A =
array([[128, 133, 120, 111, 122, 136],
       [124, 121, 120, 144, 124, 133],
       [137, 142, 118, 154, 120, 128],
       [127, 125, 141, 119, 131, 125],
       [131, 134, 142, 119, 132, 135],
       [122, 129, 138, 153, 136, 129],
       [145, 143, 132, 122, 129, 142]])
Indices start at 0.
What is the entry at row 0, column 1? 133
The entry just left of the smallest entry: 120
What is the entry directly below the largest entry? 119
The entry in the top-right corner: 136
What is the entry just right of the largest entry? 120
The entry just right of 118 is 154
The top entry of the column that holds the smallest entry: 111
The entry in the top-left corner -> 128
The entry directly below the smallest entry is 144
What is the bottom entry of the column that holds the smallest entry? 122
The entry at row 2, column 2 is 118
What is the entry just right of 143? 132
The bottom-right entry is 142
What is the bottom-left entry? 145
The entry at row 1, column 0 is 124
The entry at row 1, column 2 is 120
What is the entry in row 1 and column 1? 121

W =
[[116 130 136 150 147 133 134 135 141]
 [138 126 135 135 132 130 125 134 134]
 [138 115 133 115 124 133 118 133 132]
 [132 132 128 139 138 126 120 126 132]
 [125 128 135 133 135 135 125 133 134]
 [140 115 133 129 125 132 114 128 129]
 [132 114 124 115 121 126 114 125 122]
 [133 116 143 136 134 139 126 139 139]
 [117 137 122 133 131 122 136 121 120]]
Rows and columns are numbered from 0.
Report the entry directly below the centre entry.
125
The top-left entry: 116
Report the top-right entry.
141
Report the entry in row 0 and column 1.
130
The entry at row 2, column 0: 138
Report the entry at row 0, column 2.
136
The entry in the bottom-left corner: 117
Report the entry directly above the centre entry.
138
Report the entry just right of the largest entry.
147
The bottom-right entry: 120
Report the entry in row 1 and column 0.
138
Report the entry at row 2, column 2.
133
The entry in row 2 and column 1 is 115
Report the entry just right of 117.
137
Report the centre entry.
135
Report the bottom entry of the column that holds the largest entry.
133
Report the top entry of the column that holds the largest entry.
150
